[[110 113 141 147 139 125 108]
 [108 100 137 135 120 127 113]
 [144 138 115 108 113 131 147]]
:
[[108 125 139 147 141 113 110]
 [113 127 120 135 137 100 108]
 [147 131 113 108 115 138 144]]

[[119 125 116 128 116 132 147 136 128 119]
 [127 137 109 130 117 132 134 132 133 147]
 [100 125 109 129 122 140 134 117 124 132]
 [117 117 138 127 134 130 148 124 124 107]
 [139 132 132 136 144 124 111 139 131 126]
 [115 116 136 118 121 134 145 114 124 114]]
:
[[119 128 136 147 132 116 128 116 125 119]
 [147 133 132 134 132 117 130 109 137 127]
 [132 124 117 134 140 122 129 109 125 100]
 [107 124 124 148 130 134 127 138 117 117]
 [126 131 139 111 124 144 136 132 132 139]
 [114 124 114 145 134 121 118 136 116 115]]

[[115 149 124 131 126 135 125 122 101]
 [119 115 129 115 140 133 122 118 129]]
:
[[101 122 125 135 126 131 124 149 115]
 [129 118 122 133 140 115 129 115 119]]

[[121 133]
 [105 106]
 [123 134]]
:
[[133 121]
 [106 105]
 [134 123]]

[[129 140 142 116 149 131 158 119  98 125 103 148]
 [138 149 108 100 140 129 115 103 139 156 144 131]]
:
[[148 103 125  98 119 158 131 149 116 142 140 129]
 [131 144 156 139 103 115 129 140 100 108 149 138]]

[[127 135 117 114]
 [123 132 150 128]
 [131 133 126 133]
 [113 136 148 131]
 [121 120 131 135]
 [137 105 118 122]
 [126 121 128 127]
 [124 117 128 146]]
:
[[114 117 135 127]
 [128 150 132 123]
 [133 126 133 131]
 [131 148 136 113]
 [135 131 120 121]
 [122 118 105 137]
 [127 128 121 126]
 [146 128 117 124]]

[[130 126 135 132 130 121 131 132 136 131 147 141 126]
 [132 125 131 112 131 127 137 122 114 132 126 123 126]
 [120 136 134 144 128 124 125 138 142 132 139 134 129]
 [122 129 110 128 132 129 126 127 136 124 109 123 140]
 [131 124 135 106 133 134 136 122 111 133 126 114 121]]
:
[[126 141 147 131 136 132 131 121 130 132 135 126 130]
 [126 123 126 132 114 122 137 127 131 112 131 125 132]
 [129 134 139 132 142 138 125 124 128 144 134 136 120]
 [140 123 109 124 136 127 126 129 132 128 110 129 122]
 [121 114 126 133 111 122 136 134 133 106 135 124 131]]

[[128 124 130 120 120 128 129 122]
 [143 132 125 136 124 126 119 140]
 [151 138 117 125 112 122 123 142]
 [146 114 153 126 128 121 128 133]
 [115 113 145 118 130 129 127 107]
 [129 124 130 118 118 127 130 122]
 [124 114 149 125 136 129 122 116]
 [121 121 134 115 121 126 134 114]
 [117 110 152 126 139 132 120 109]]
:
[[122 129 128 120 120 130 124 128]
 [140 119 126 124 136 125 132 143]
 [142 123 122 112 125 117 138 151]
 [133 128 121 128 126 153 114 146]
 [107 127 129 130 118 145 113 115]
 [122 130 127 118 118 130 124 129]
 [116 122 129 136 125 149 114 124]
 [114 134 126 121 115 134 121 121]
 [109 120 132 139 126 152 110 117]]
